128 stands for zero in the data rows.
Here are some points:
[246  97 138 156 117 148 132 143 184 100 115  72 140 156 169  55 167 118
 137 109  79 115  53  14  99 184 152 202  61 118 159 145 112 189 154  57
 172 151  84  93 172 166 167 208 134 209 173 189 147]
[113 173 157  47 134 174  61 130 129 117 166 161 140 160  82 155  94 129
  93 156 120 135 173 141 166 142 152  81 142 151 177 138 112  94  98 104
 124 136 169 157 163 131 137 138 123 102 119 175  99]
[ 93  99 146 134 165 100 129 122  91 119  95 151 163 167 164 103 104 117
 145 122 115 127  46 179 185 182  93 156 204  72 123 217 144 113 143 123
 169 131  93 169 181 112  81 103 111  71 110 102 103]
[ 57 108 185  86 159 134 104 148 137 137  80 142 139 176  58 137 118 165
  99 175 147 168 110 143 100 142 166 120 128 185 153 159 129  82 121 181
 134  71 124 176 161 129 121 104 152 112 133  53 139]
[139 134 151 143 109 116 103  86  79 142 103 141 149  95 149 113 102  60
 155 110  88 104 116 138 126 154  87 119 167  77  70 137 129 142 127 124
 131 121 121 101 161 131 122 151 122 121 101 140  92]
[ 79  86 134 118 142 195  95 154 151 147 153 116 133  96  90 129 142 209
  91 124 142 159 187  91 105  87 111  92 129 200 153  25 122 157  84  97
  59 114 133 148 152 149 101  97 100 147 143 167 185]
[132 145 142 135 154 105 174  94 139  69 163 174 127 208 134 157 103  92
 137 165 130 108 149 208  84 123 153 108  91  20 119 202 133 149  95 165
 169  51 143 163 150 112  80 155 150  65 140  65  87]
[184 106 101 159 103 130 175 108 227 143 156  50 136 112 159  76 156 109
 132 153 154 131 186  50  70 123 108 178  64 148 155 130 103 144 205  76
 143 107 129 122  52 148 119 125  92 156 152  89 104]
[126  98 139 149 152 178 127 151 128 140  79 155 115 103  79 168 100 169
  65 119 155 137  73 123 176 146  99 134 169 195 139 111 104  93  88 130
 124 206 170 115 175 140 112 158 133 139  97 188 157]
[121 197 120 157 146 216  77 167 147 152 148 114 124 159  78 179 112 146
 102 106 128 131 105 126 124 141 154 134 146  98 101  93 116  77  72 162
 130 100 162 131 133 131 136 150 197 114 106 169 142]
[106 115 147 182  75  54 181  98 147 128 124 148 140  75 138 137 123 122
 205 189 165  87 144 175 158 103 108 168 110 133 121  65 165 136 167 135
 158 155 120 116  95  90 124 110  44 105 134 129 150]
[134 145  92 185  63  44 175 121 110 137  93 140 140 124 214 134  70 110
 136 182 143  77 163 146 103  71  98 114 160  75 121 121 181 141 177 118
 109 117 145 128 101 155 116 144 109 115 147 153  81]
[141  94 123 164 114 148  99 183 163  96  96 155  93  89  72 188  53 174
  40 111 130 148  55 179 141 138 121 133 189 154 174 109 141 115  87 143
 139 197 170 169 106 140 115 195 146 100 135 185  65]
[178 170 108 144  77 147 153  81 164 121 146 108  94  66 167  36 117  49
 153 126 109  95 114  85 188 202 156 151 106 145 155 204  76 170 157 101
 149 179 100  59 150 107 122 146 122 144 117 159 122]
[197 119 157 114  59  60 132 110 142 134  81 175 179 210 134 167 128 126
 203 102 119 180 160 161  53  44 124 156  92  56  79 168 111 158 173 150
 162 118 127  72 150  88 184 131 156  97 134  59 156]
[111 222 144 128 151 191  37 123 122  96 149 136 140 150 124 190  76  85
 115 149 100 149  83 237 147 166 175 148 172  75 143 226 111  97  76 115
 201 151  85 153 199 153 134 141 208  92 129 148 121]
[160 132 108 164 124 149 143 126 132 158 151 137  78 131 112 115 139 145
 109 140 183 124 239  40 137  68 129  69  86 255 180  38  97 152 146  93
  32 105 163 123  50 109  97 108 107 136 192 135 145]
[ 37 103 233 105 142 122  74 170  61 130  93 153 158 175  35 140 110 217
 126  93  98 184 129 183  82  79 116 149 208  60  55 153 145  33 119 179
 135  98 101 138 152 136 163  59 196  70  68  36 150]
[ 44 139 163 132 133 129  62  88  89 139 151 137 102  50 169 165 139 144
 135 133 182  94 124 193 184 143  98  96 179 166 105 111 128 128  91 179
  50  52 200 158 167  93 136  62 125 112 138 125 111]
[ 58 193 128 144 182 137  73  91 105 114  98 178 154 153 158 109  78 143
 157 109  91 135  68 192  93 242 133 126 147  90  99 191 172 111  51 179
 160 163 117 144 134 130 172 146 162  91  66  39  85]
[141 147 153 128  99 136 105 160 143 145  82 144 139 171 102 122 121 173
 123 162 184 189 137 126  92  99 142 139 100 128 156 156  96 195 161  96
 184 189 125 105 144 112 110 160 138 102 160 115 190]
[138  85 105 185 133  95 214  99  73 109 117 190 113 100 195  94 128 124
 168 144 166 123 198 122 170 101  75  80  97 113 104 135 109 165 148 132
  48 118 185 102  89 112 121 134 138  84 137  93 130]
[146 100 109 209  75 145 202  95 132 144 138 202 105  87 123 129  97 119
 176 140 154 123 155  41 238 104 118  76 113 235  99  19 141 134 119 124
  41 195 197 186  71 140 104 161 108 133 127 208 180]
[ 49 131 236   1 200 187  82 170 102 202 178  52 139  95   4  99 148 142
 124  68  16 157  77 171 141 122 126 198 156 128 185 128 141  75  89 161
 182 100  87 128 185  89 156  66 113 145  78  99 160]
[199 103  65 146 152 148 181 124 154  59 155  67  37  64 122 134 172  59
  43 155 140 114 132  35 160 175 101 114  53 167 142 100  80 128  72  69
  54 102 117 204  63 165  95 159  86 182 116 253  63]
[183 173 119 182 137 117 164 174 141  95 131 188  95 120  83 130  85 119
  30 140 158 158 118 132 181 183 105 108 150 116 208 109 139 109  58  70
 117 112 152 178 138 177  94 177 189  73 118 185  65]
[134 150 107 152 148 170 155  64 111 108  99 179 161 113 184 138 137  62
 167 171 119 126 127 171 142 136 122 118 148 116 112 192 124  96 151 130
 150 112 112 105 173 143 127  93 168 177 122  92 147]
Then 16 other points, each followed by its number:
[167 142 152 137  33  89  74 186 150 124 102 133 134 151 124 181 117 209
 109 152 105 163 102 104 105 126 162 121 108 133 211  77 136 119 150 141
 158 186 128 127 112 100  88 207 104 133 188 181 154] 0
[107 133  92 180 170 133 198 144 132 145 143 157  88  74 142  67 123 124
 133 109 119 135  94 121 176 141  64 164 167 140 116  76  90 133 121 121
 100 177 132 151  68 124 185 139 163 109 122 136 110] 1
[116  88 139 126 130 133 101 140 110 201 119 117  85  62  83 151 109 196
  58 136 161 147 161 125 124 131  84  34 162 196 215  77 101 173  50  89
 107 143 150 139 144 199  72 126  82 110 121 162 137] 2
[118 122 100 181 142 202 142 138 147 171 102 166  94  62 111 150  82 194
  32  82 177 124  83 106 118 147  72 151 155 160  70 117 143 125  32 126
 155 178 163 100 150 160 154 128 151 136 151 218 141] 3
[ 85 126 108 170 140 115 215 108  60 139 156 164  85 121 119  42 136  53
 124 145 133 109 128 111 164 136  57  97 150 158 102  70 132 113 105 108
  61 128  96 136 136 136 120 132 102 109  91 109 109] 4
[150  94 105 101 120 113 181 118 141 108 116 106 144 170 157 155 146  91
 105 143  78 137 127 156 130 108 119 176 101  85 106 145 142 161 184  96
 172 122 121 138  91 137 185 136 161 141 155 149 117] 5
[ 56 168 120  92 197 190  91 155 114 199 185  73  86 120  70 135 141 195
  58  93 153 194 152 119 104  63 130 108 131 160 215 104  79 132  60 108
 115  78 133 162 112 174 143 120 179 115 147 149 168] 6
[ 69 165 121  88 157 123 129 147 101 104 143 134 141 113 158 160 103 107
 148 173 112 108  31 221 137 194  52 169 204  50  39 174 189  55  93 174
 151 105 114 184 183 119 152  88 107  73 106 129  84] 7
[104  85 149  97 112 170 183 127 166 149 124  96 119 110 146 120  99  94
 120 136 160 147  99 114 115 142 136 163 100 199 124 166 139 159 159 142
 153  95 117 131 129  84 155 134 132 114 126 110 160] 8
[114 142 106 146 156 130 131 150 101 158 105 143  96  84 132 159  78 194
 113 133 160 121 150 157 164 107 124 104 149 175 170 114 102 146  99 117
 110 168 175 128 130 142 100 143 159 116 134 158 156] 9
[148 113 149 111 156 119 103 146 132 156 122 126 119 168 141  67 150 172
  88 121 152 157 153 137 131  85 132  80 132 181 132  51 133 166 134  92
  90 141 149 110  92 173 130 112  86 148 142 140 140] 10
[165  48 145 167 138  92 197 135 145 168 124 201  79 114  73 134 150 140
 181 106 207 100 176  68 163  81 127 105 116 195 179  88 109 128 135 139
  41 116 138 133  87  90 110 186 114 162 135 149 220] 11
[113 139 161  77 130  73 103 136  52 144 121 162 135 133 137 106 148 121
 148 129 126 165 129 184  81  91 114 135 192  76 154 190 134 116 176 164
 126  52 100 128 164  90  92  48 144 136  79  53 141] 12
[ 65 162 113  89 148 199  72 170 155 156 154 137  96 124  97 152  90 193
  80 124 145 160  90 169 166 152 130  67 187 201 174 100 106 102  79 122
 137 137 169 170 186 138 109 100 151  67 143 148  97] 13
[ 82 106  98 134  98 122 106  81  68  67 111 143 141 144 160 206  52 114
 130 175  86 149  19 197 171 228 140 134 129   0  82 246 154 113 104 190
 169 114 117 169 203  64 155 132 208  56  74  51  71] 14
[ 82 141 118  97 157 137 123 118 146 148 150 183 123  87  62 152  97 160
 103 136 116 128 201 115 110  68 202 126 137 179 160  21  50  84  70 157
 134 139 133 202 100 146  93 129 172  75 148 136  94] 15
Which of these numbered points is nearest to each point below, looking only along the 7 directions in which the first points spread most? Its number follows each.
[138 107  68 196 118  83 205  60 128 107 119 121 151 168 171  91 153  21
 130 200 158 157 119 136  87 161 151  82 104 103  69 240 159 162 166 120
 138 125 122 123 104 162 144 159 110 134 117  37  78] > 5
[ 89 223 142 149  92  94  56  98  93  66 124 140 160 155 108 181  78 128
 152 148  98 121 142 186  36 208  84 117 126  13 103 177 116  60  68 154
 191 125  89 121 213  88 107 114 100 123 123  62 113] > 14
[183 179 159  59 127 161  80 182 185 106 205  51  64  81  53 142 174 103
  66 164  46 113 172  76  98 157  97 107 108 122 165  57 140  73  74 114
 127 118  97 147 156 149  97 125  66 175 143 186 107] > 6
[148 167 161  83 115 136 111 198 178  92 152  73 118 116 145 183 101 174
  54 169 144 159 189 173 115  91 107 102 121 125 190  98 147 136 108 127
 126  58 159 221  93 147  89 113 105  65 128 132 137] > 15
[ 72 153 160  89 153 129  91 142  58 124  94 152 142 122 127 150  71 163
 120 134  95 147  78 189  87 152 101 125 188   9 135 175 161  34  65 129
 160 103  72 189 226 157 125 110 142  69 101  92 142] > 7
[ 42 147 123 174 137 132 135 107  80 163  99 181 169  79 255 164 114 137
 114 148 136 104  31 184 161 188 115 135 187  43 105 229  97 114  72 137
 150 185  97 172 169 142 167 112 221  87 124 148  98] > 14
[ 64  97 146  55 163 195 101 192 106 168 146  83 126 104  22 142 131 170
 104 145  64 184 140 132 122 108 168 152 141 110 131 151 122 108  84 183
 151 147  99 121 149  95 165 105 195 142 117  92 139] > 6
[ 97 147 193  66 166 160  60 148 109 190  92 161 134 180 124 155 125 154
 158  49  76 191 102 227 111  92 139 140 162  84 154 170 142 111 127 164
 145 120 115  77 187  83 118 109 169  67 107  87 168] > 12
[126 152  84 171 110  49 206 142  91 137 200  79  65  76 187  81 181  40
 214 158 137 164 158  51 114 141  44 145 123 132 105  63  98 127 175  95
  79 104  82 159  79 112  86  86  83 108 124  96  71] > 4
[156 132  91 175  92  75 171 102 105  33 103 162 116 115 141 155 137 126
 119 172 196  61 192 115 251 146 129  42 162  86 106  58 187 100 146 117
  88  70 160 209 134 159  83 171 108 119 108 143  93] > 4
[117 147 124 141 165 144 131  69  85 137 113 181 133 175  44  74 140 119
 147  37  86  79 146  62 119  62  90 120  90 132  73 120 180 161  79 133
 110 172 144  61  96 133 171 164  93 166  96 142 122] > 8
[ 76 185  96  94 198 151  79 151  88 122 122 122 105 145  91 141 105 128
  41 114 168 116  99 189 184 154 100  96 255 135 207 120 139 122  45 125
 108 127 172 159 201 216  94 113 163 121  72 163 107] > 13
[ 84 134 131 178 142  83 188  64  85 142 107 207 137  65 140  81 134 168
 195  85 141 128 153  94 112  89  71 116 118 150  80  64 134 109  78 175
  76  99 110 127  65 154 150 142 127 100 145 116 165] > 4
[137 147 129 192  95 159 119 107 114 150 154 119 102  70 172 115 142  89
 178 133 143  93  98 137 149 179  97  96 177  94 132 138 130 168  43 125
 122 188  70 132 110 142 188 141 161  98 133 175 134] > 1
[187 112 113 215  94  83 200 108 184 158 114 164  93  86 122  93 115 114
 183 143 158 108 176  37 188 116 112 105  93 255 122   0 113 137 198  65
  95 209 174 175  15 120  76 160  38 123 144 161 167] > 11
[197 127 119  89  64 166 134 185 194 119  95 115 154 159  85 134 107 158
 125 164 131 143 150  96  51 168 188 208  86 155 129 151  98 102 128 126
 191 211  46 132 119 129 114 167 111  86 166 155 162] > 0
[112 155 131 118 190  81 140  36 102 145 116 189 199 206 207  74 164  77
 124 129 107 128  58 177 134 125  86  83 138  70  80 213 167 176 162 122
 187  97 158  90 204 133 158  96 169 130  80 105  82] > 14
[ 84 130 152 154 121 141 157 122  94 167 167 119 132  92 164 134 188 141
 137 126 153 125 134 105 158 121  65 122 121 170 124 159 144 140 111 135
  63 108 167 134 132 133 180 106 134 168 135 130 155] > 4
[ 80 170 148 116 184 182 108 138  90 125 150 114 112  91 107 106 164 138
 100  70  87 129 150 131 135  98 131 103 190 133 154 108 119  96 106 175
  74  87 169 121 112 115 113  90 158 136 101 109 136] > 15
[165 164 106 144 114  82 167  92  97  41  97 116 199 165 213  90 125  68
 129 102 123 123  72 150 110 148 133 203 146  78 100 176 145 145 191 109
 148 137 138 128 124 136 198 122 170 147  99 108  49] > 5
[195 137  99 173  64 136 187 106 150  87 151 128  82 103 152 163 136 109
 119 147 149 123  97  95 191 194 100 126  85 161 109  62  71  84  89  94
  53 170 145 151  82 111 137 217 119 174 135 197  60] > 1
[169 146 131 154  63  68 181 130  91 203 111 251  99 133  87 105 136 130
 233 158 217  83 203  79 147  61 159 133  93 217 162  42 115 135 193 113
  39  98 150 106  95   5 102 150  69 126 128 114 209] > 11
[121 130 106 156 152  77 152 127 132  85 162  65 136 165 182  85 145  50
 112 225 137 175 180 140  85 127 101  80 139  30 120 153 155 161 195  83
 142  75 163 213  92 175 109  99  95 100 113  66  18] > 5
[161  92 124 180 113  63 170  93 130  97 117 155 170 142 156 109  96 153
 144 133 156  75  72  94 255 178 116  45 196 134  93  27 162 121 138  77
  73 177 194 149 136 150  59 182  53 110  97 200  34] > 1
